Here are some numbered points:
[-1.1  0.2  0.3  0.2  0.3 -0.9  1.6  0. ] 0
[0.  0.4 0.6 1.7 1.  1.2 0.2 1.5] 1
[ 0.3 -2.   0.4 -0.4 -1.2  0.  -2.   0. ] 2
[-1.  -0.3  0.7  0.1  1.2  1.1  1.2  1.6] 3
[-0.8  0.4  1.   0.4  1.4 -0.2  1.4 -0.5] 4
[-1.3  0.   0.4  0.8  1.6  0.6  1.2 -0.8] 5
[ 0.8 -0.8  0.1 -1.3  0.  -0.3 -1.5  0. ] 6
[ 1.7 -0.6 -0.2  0.5  0.8  0.2  0.8  1.5] 7
[ 0.8 -1.6 -0.4 -1.  -0.3 -0.2 -1.1 -0.5] 8
[ 1.1 -1.5  0.6 -1.2  0.1  0.3 -0.5 -1.3] 9
[ 1.1 -0.4 -0.1 -1.  -2.1 -0.5 -1.1 -2. ] 10
[-1.  -0.2 -1.7  0.2  0.4 -1.1  0.2  0.6] 11
[-1.2  1.  -1.8  0.  -1.3 -1.5  0.6 -1.6] 12
[-2.1 -0.2 -0.3  0.8 -0.3 -0.1  0.5  0.4] 13
[-1.   1.   0.2  1.2  0.8  0.2  1.6  1.4] 14
New points follow, each followed by the numbers of its two nearest points above, looking only along the 2 directions in which the numbered points spread most, smallest number first.
[ 0.4  1.1  0.8  0.6  1.2  1.5  1.7 -0.1] -> 1 3
[ 0.9  1.   0.4 -1.8 -1.   0.1 -1.6 -0.3] -> 6 8
[ 0.5 -2.  -0.3 -1.7 -1.4  0.  -1.  -1.4] -> 8 10
[ 2.2 -1.1 -0.1 -2.  -1.6  0.5 -1.5 -0.4] -> 2 8
[ 1.6 -0.6  0.5 -1.7 -0.1  0.3 -1.4 -1.1] -> 2 9
[-0.2 -0.6  0.1 -1.4 -0.6 -0.1 -0.5 -1.3] -> 6 8
[-0.4 -0.7  1.   0.4  0.4  1.1  0.1  1.3] -> 1 7
[ 0.4  1.   1.4  0.1 -0.3  1.4  1.2  0.3] -> 3 7
[ 1.   0.8 -0.4  1.1 -0.5  0.7  1.  -0.4] -> 11 13
[-1.  -0.6  1.5  0.3 -0.2  1.4  1.4 -0.6] -> 4 5
[ 1.6 -2.1 -0.4 -1.6 -0.4  0.  -0.7 -0.7] -> 2 8
[ 0.8  1.   0.5  0.3 -1.1  0.8  0.6 -0.6] -> 11 13
[ 1.   0.8  1.1  0.6 -0.5  1.3  0.8  1.8] -> 1 7
